Look-ups in named tables: a row name and a column name give one cell, copied from the table.

Table periv
,ziv,dev,sosodi,gub,luramad,rozopa
foranek,2.4,3.8,2.7,3.2,4.0,2.7
boga,2.9,4.8,7.6,6.1,5.3,6.1
zevop,6.0,5.0,5.8,5.1,4.7,5.6
nomod,2.0,2.2,7.0,2.4,2.4,4.8
sug,6.4,5.2,5.8,5.1,4.5,5.6
gasopo,3.2,3.7,3.2,3.1,5.0,2.3
vetuzup,2.5,4.4,7.2,5.8,5.4,6.3
fekupo,1.8,4.4,7.6,6.2,4.7,6.8
vitod,2.0,3.5,2.9,3.1,4.2,3.1
ves,6.3,5.3,5.9,5.2,4.5,5.4
san,1.5,4.0,6.4,6.4,3.9,7.8

luramad of vetuzup: 5.4
sosodi of foranek: 2.7
gub of zevop: 5.1
sosodi of gasopo: 3.2
ziv of boga: 2.9
sosodi of san: 6.4
luramad of fekupo: 4.7
dev of zevop: 5.0
luramad of foranek: 4.0
ziv of fekupo: 1.8
dev of nomod: 2.2
sosodi of boga: 7.6
luramad of vitod: 4.2
rozopa of gasopo: 2.3
dev of fekupo: 4.4
rozopa of vitod: 3.1
sosodi of sug: 5.8
sosodi of ves: 5.9
dev of vitod: 3.5
ziv of ves: 6.3

Table dum
	zev	komal	pipo	goda	gur
guleni	36	197	172	58	135
migikin	208	89	76	83	107
sar	61	179	79	130	130

What is the komal of sar in dum?
179
What is the goda of sar in dum?
130
What is the pipo of migikin in dum?
76
What is the gur of sar in dum?
130
What is the goda of guleni in dum?
58
What is the gur of guleni in dum?
135
What is the pipo of sar in dum?
79
What is the komal of migikin in dum?
89
What is the zev of migikin in dum?
208
What is the zev of sar in dum?
61
What is the pipo of guleni in dum?
172
What is the komal of guleni in dum?
197
What is the zev of guleni in dum?
36
What is the goda of migikin in dum?
83
What is the gur of migikin in dum?
107

gud:
         nevo  nenunun
pog       230       38
des       155       55
robi      214       62
rubavig   175       55
tun       181       68
gano      186       87

tun, nevo => 181
rubavig, nenunun => 55
gano, nenunun => 87
pog, nenunun => 38
tun, nenunun => 68
des, nenunun => 55
gano, nevo => 186
des, nevo => 155
robi, nenunun => 62
robi, nevo => 214
rubavig, nevo => 175
pog, nevo => 230

gelez
         fir  zozor  kidude  latiki  sebam
demese   0.5    0.4     0.5     0.4    0.9
debido   0.4    0.4     0.5     0.4    0.8
mitoz    0.5    0.4     0.5     0.2    0.7
gemuk    0.4    0.4     0.5     0.3    0.9
dib      0.4    0.5     0.5     0.4    0.9
zukerif  0.5    0.5     0.6     0.4    0.8
kisa     0.5    0.5     0.5     0.3    0.8
fenetul  0.5    0.6     0.4     0.3    0.8

What is the sebam of debido in gelez? 0.8
What is the latiki of zukerif in gelez? 0.4
What is the latiki of fenetul in gelez? 0.3
What is the latiki of gemuk in gelez? 0.3
What is the kidude of debido in gelez? 0.5
What is the kidude of mitoz in gelez? 0.5
What is the sebam of zukerif in gelez? 0.8
What is the zozor of zukerif in gelez? 0.5
What is the sebam of fenetul in gelez? 0.8
What is the latiki of dib in gelez? 0.4
What is the fir of kisa in gelez? 0.5
What is the kidude of fenetul in gelez? 0.4

ginu.tsv
	rup	geke	tet	gegazi	defifa	fes	dun	piz
fad	114	171	170	122	158	110	140	162
beled	159	104	105	149	131	153	117	119
nanekit	170	73	143	178	105	140	90	89
sus	177	63	149	194	86	150	94	76
rikuda	172	89	115	143	127	156	122	104
filedov	116	161	169	154	126	122	141	147
mib	160	99	136	169	97	156	135	98
luvipuf	116	162	173	151	128	122	143	148

What is the fes of sus in ginu?
150
What is the rup of rikuda in ginu?
172
What is the defifa of filedov in ginu?
126
What is the dun of nanekit in ginu?
90
What is the geke of rikuda in ginu?
89
What is the tet of luvipuf in ginu?
173
What is the rup of fad in ginu?
114
What is the rup of nanekit in ginu?
170
What is the piz of mib in ginu?
98
What is the gegazi of rikuda in ginu?
143
What is the rup of beled in ginu?
159
What is the tet of filedov in ginu?
169

podos:
	dufu	zapit	tuvu	nufug	risivon
fimevok	115	144	124	101	104
gud	68	139	37	106	118
kizedag	98	101	206	71	112
digez	65	90	86	43	89
nanom	49	100	148	49	112
gegezud	77	173	120	101	119
zaduz	76	129	110	107	112
dopu	102	190	105	123	121
butatam	157	125	48	182	159
fele	138	156	14	101	95
vataluk	156	124	59	152	145
dud	62	176	68	140	149

fele, zapit => 156
fimevok, nufug => 101
gud, nufug => 106
fimevok, dufu => 115
vataluk, nufug => 152
dud, nufug => 140
butatam, risivon => 159
fimevok, zapit => 144
digez, tuvu => 86
fele, risivon => 95
nanom, nufug => 49
Which row has the largest nufug? butatam

sopob
fields: fif, rav, pimeko, mogur, mit, kopimi, ped
pizap: [104, 167, 49, 106, 190, 67, 160]
rifu: [59, 198, 145, 133, 137, 144, 58]
fole: [196, 112, 31, 83, 198, 203, 184]
bivaro: [144, 194, 93, 197, 45, 148, 157]

What is the pimeko of fole in sopob? 31
What is the fif of rifu in sopob? 59
What is the pimeko of pizap in sopob? 49
What is the rav of rifu in sopob? 198
What is the kopimi of pizap in sopob? 67
What is the mit of bivaro in sopob? 45
What is the ped of rifu in sopob? 58
What is the ped of pizap in sopob? 160
What is the fif of bivaro in sopob? 144
What is the rav of pizap in sopob? 167
What is the mogur of pizap in sopob? 106
What is the ped of bivaro in sopob? 157

benim:
,nomi,gon
fama,101,143
pevirok,158,156
bopu,168,170
dusop,167,155
siruru,186,159
pon,218,166
les,233,231
labon,160,189
korurem,174,174
pezod,116,170
vovo,145,191
nenu,46,139
sazabub,119,221

What is the gon of siruru in benim?
159
What is the nomi of vovo in benim?
145
What is the nomi of sazabub in benim?
119
What is the gon of labon in benim?
189
What is the gon of les in benim?
231
What is the nomi of les in benim?
233
Row with the largest gon: les

dupid:
|  | duk | tol | sutav | sotovet | tal | bibi |
|---|---|---|---|---|---|---|
| lumafuv | 2735 | 4932 | 4922 | 4932 | 4715 | 6770 |
| busaso | 1367 | 4543 | 4496 | 4584 | 5366 | 8859 |
| bebiv | 3707 | 5137 | 5149 | 5133 | 4484 | 6322 |
| teda | 4902 | 5329 | 5373 | 5289 | 4291 | 4850 |
| riz | 1095 | 4866 | 4880 | 4867 | 4921 | 9173 |
| negemu | 3263 | 5167 | 5177 | 5153 | 4299 | 6133 |
| vofug | 7255 | 4373 | 4329 | 4393 | 6282 | 3002 |
| senid | 3509 | 4964 | 4967 | 4951 | 4747 | 5773 |
| betufe | 5186 | 4033 | 3937 | 4091 | 6564 | 4730 |
| sufusus | 1011 | 4606 | 4570 | 4637 | 5219 | 8924 |
| kudag | 8122 | 5571 | 5632 | 5523 | 3953 | 540 |

bibi of vofug is 3002
tal of riz is 4921
duk of lumafuv is 2735
bibi of kudag is 540
bibi of bebiv is 6322
tal of lumafuv is 4715
tol of riz is 4866
bibi of betufe is 4730
tal of sufusus is 5219
tal of negemu is 4299
tol of teda is 5329
sotovet of busaso is 4584
sotovet of sufusus is 4637
sotovet of negemu is 5153
sutav of teda is 5373
Which row has the largest sotovet? kudag

